Named moves, each a turn or a mirror, and the order they were made in; the first pair answered:
bufa:
[ 31  -9  -7   0  10  -5  33  32 -21  16 -11   9  21  20   2  15   3  -3
   1  -1 -26  -7  -8  16   2 -18   0  -3   6  13  -6 -20 -26   0] |-> [  6 -20 -38  10   9 -14  22  20  -8   3 -25 -17  35  19  -3  18   6 -13
  18   7 -20   7  -5  -3   2  -6   4 -18 -10  -4 -16  -7 -26   4]
[-10   0  16  -8  -8  20 -27 -12   4 -28   5  15  -3  -8  10  -9  -6  15
 -10   6  -2   7  -3  -8  -8   5   2  16 -11   2   7   4   9  -9] |-> [-18  -5  12  -6  -8  19 -27 -15   4 -28   2  10  -2 -11   9  -8  -3  14
  -5   4  -4   9  -3  -5  -6   8   4  14 -17  -7   7   7  10 -10]
[  0  19  13  -5   5  14  14  11  11 -18  -9  25  -1  10 -15   5  -2  10
   9  -1 -23  11  -4  16 -17 -14  20  26  22  10 -13 -24 -20  22] |-> [-23   8 -15   7   6  10   6   0  22 -25 -20   4   7   6 -25  11   0  -1
  24   4 -17  28   2  -3 -11  -4  23  15   5 -10 -21 -12 -20  25]
tir:
[ -7   1  -7  -4   5  10   6   5 -15   5   0   4  10  13  -6  15  -7 -12
  16  10  -8  16   0  21   0  -3  -9 -11   7   5   6  -5 -12  12] |-> [ 12   2  -8  14  -3  10   3   0 -13  -9  -5  -2  -2  -9  12  -1  -7  -6
 -25 -11  14 -14 -14   5  15   4   4   2   3  -5  -1  -1  11 -18]
[ 14  14  10  -7   0  -5  11   8  -8   6   9   5   2  17   4  -4   7  18
   7 -10  -5  13  -1  14 -15  -9  -4   3  12   8   2 -25 -11   4] |-> [ 19  10  10  -2  -8  -4   8   7  -9   4   6   1   0   9  13 -12   9  25
  -8 -20   3  -2  -8   8  -7  -5  -1  11  16   6  -3 -25  -2  -9]
[  2   1  20 -17  -2  -4 -10  -2 -16  22   4  11  -7  -1 -14   5  -8   6
   3   4   5   5   5   8 -14  -1  -4   6   4  16  12   1   3   4] |-> [  9   1  22  -9  -7  -5 -11  -5 -15  17  -2  11 -11 -11  -7  -1  -9  16
 -18  -7  12  -9  -5   3  -4   0   4  12   7  12   9  -4   9 -10]
[ -9  16  27 -30  -1  17 -22  -6  -5   3  12  15  -9   5   1   1  -7   5
  -1  14   1   5   7  13 -13  -6 -18  14  20  13   9   1   6  14] |-> [  4  11  24 -20  -3  13 -23 -11  -5  -6  11  12 -18  -6  13  -6 -10  13
 -25   0  16 -12  -2   8  -2  -1  -9  17  22   7   6  -2  17  -3]
lavel:
[ -7   4 -14   8   8  22   4   8  20  -4 -12 -28   2  14   6 -12  -1   9
 -20   4 -19  16 -12   3  -5  22  16  21   9   8   4 -14   4  -1] |-> [-12  10  -6   8   9  21  -2   7  21  -5  -9 -24  -3  13   2  -7  -3   6
 -16   8 -19  22  -8   5  -9  21   9  24   7   5   7  -9   4   6]
[-12   4   9   4  -6  11  -7  -6  -4 -13  -5   8  -6 -18  10   1 -22   0
 -12 -18   0 -10   2 -10  17  -4   3   5   2   4   6 -12  11 -10] |-> [-15   0  -1   9  -8  11 -11  -8   0 -19  -6   1  -4 -21   9   0 -20  -3
  -9 -14   2  -8   2 -18  17  -4   5  -3   1  -2   5 -10  11  -9]
[  2  -2 -31  22  -5 -10 -17 -19  21  -8 -42 -15  18 -14   3  15   1  -6
   8   9  11   8  12 -38   4  35   3 -10   8 -23 -14  18  13  -8] |-> [  0  25  23 -23  -9  10 -26 -24   6  10  -2  23 -11 -12   0  14 -19  11
   6  30  -2  20  23  -3 -14  18 -25  15  37   5   2   6  14  16]
vupa:
[ -1  -4 -17  -6  14  -3   7   3   8  -3  -7 -10   7   2   0   4  14   1
  24  12   1  11   0  -3  18   4  -8  -9  -9 -11   2   3  -6   7] |-> [ -1  -8 -22   1  10  -4   5   5  14  -7  -9 -14   3  -7   9   2  15   4
  10   4   2   3  -5  -8  21   9  -6  -7 -11 -12   3   3   4  -2]
[-10  -7   3 -13 -12   9  -2   2  -6  11  25  19   7 -21  21   1 -15  -5
  -1  -4  -6  19  -8  -6   6  -4  -3  -5  13  11  16  27 -18 -10] |-> [-15  -8  -2 -13 -13   8  -8   5  -1   9  24  16   4 -25  25  -3 -17  -7
  -2  -5  -3  21  -8  -9   8  -4  -3  -6  13   6  16  27 -12  -9]
[ 38  25  22 -35  18 -14  -7  12 -20 -18  42  38  -2  18 -11   3 -11   9
 -18 -19  -9 -10   5  19   4 -43 -22  17  13  28  18  -6 -18 -20] |-> [  3  28  12 -46  17 -10 -22   1  -5 -19  43  28  -1  22 -28  13 -12   4
  14   2 -13  23  25  12  -7 -40 -31   8   2  14  15   9 -22   5]
[ 10  -1  36   1  25  15   6  15 -13   5  22 -25  -5   4  -4   9 -22   3
   6  -3  14  11   8  -6 -18 -23 -23  15  12  30  14 -22  -8  -2] |-> [ -8  -1  23  -1  22  15  -4   3  -2   3  21 -33  -5   1 -12  13 -18   0
  15   5  13  24  18 -17 -21 -16 -29   9   4  18   9 -12  -9   5]
Now pairs of rows:
(2 to 3 moves a pair)
[ -7  10 -21   2  -6  -2 -18  -7   4 -12  -5 -24   7  -6  12   5 -15  -1
   7   7   6  23  34 -16   2   6 -10 -31 -12  -8  -9   5  -8   1] |-> [ -6  10 -20  -3  -4   1 -14   1  -1  -7  -7 -21  11   2  10   6 -14 -10
  17   9  -5  31  38 -10   0  -3 -13 -33 -10  -1  -6  -2 -18   5]  vupa then tir
[  0  -8 -20  20   2  -3   2   3   6  -7 -15  -9   2  -3   9  -2   8  -1
 -13 -11   5  -7 -13 -16  10   9  12  -3 -13  -9   1  -1  -2 -11] |-> [ -1   0   2  -1   8   1   8  13  -3   9  -2  12   5  20  -5   4   2  -2
  12   3 -15   7  -1  10  -5  -9   3  -6   0   8  10  -9 -18  11]  bufa then tir
[ 10   0  19   8  -7 -14  29  19 -31  -6  14  -9 -33 -12  -1  -6  -3   8
 -22   8 -15   1   8  22  10  16  -6  22  11  39  -5 -27 -14 -32] |-> [-35   5   0  -1 -10 -14   5   1 -13  -8  21 -22 -29  -6 -22   7  -8  -3
  14  28 -16  40  30   9  -3  25 -24   8   6  23  -9  -6 -21  -4]  vupa then vupa
[-13  13  30 -31  -4  12 -15  -6  -5  12  26  23 -15   2  -7   5 -16   9
   5  16 -14  18  12  22  -9  -9  -9   7  18  22   5 -12   0  19] |-> [ 21 -16 -19  25  -2 -11   6   8  -2  -5 -19 -11   8  -9  15  -5   5   4
 -26 -23   9 -26 -15  -1  24   6  29  -4  -8  -4 -11 -12   6 -30]  tir then vupa then lavel
[-20  -5 -18  13  -9  -6 -19 -27  19 -17  -7 -18   0 -20   2  -6   4   3
  -5   3  20   4  12 -19   8   8   7   0 -13 -21  -4   8  15  -2] |-> [  1  13  28 -21  -2   5  -1  -9  -2  11  16  19  -8   5 -11   1  -6   4
   6  15  -4  13  18  21 -15 -19 -11  12  10  16  13 -11  -4  16]  bufa then tir
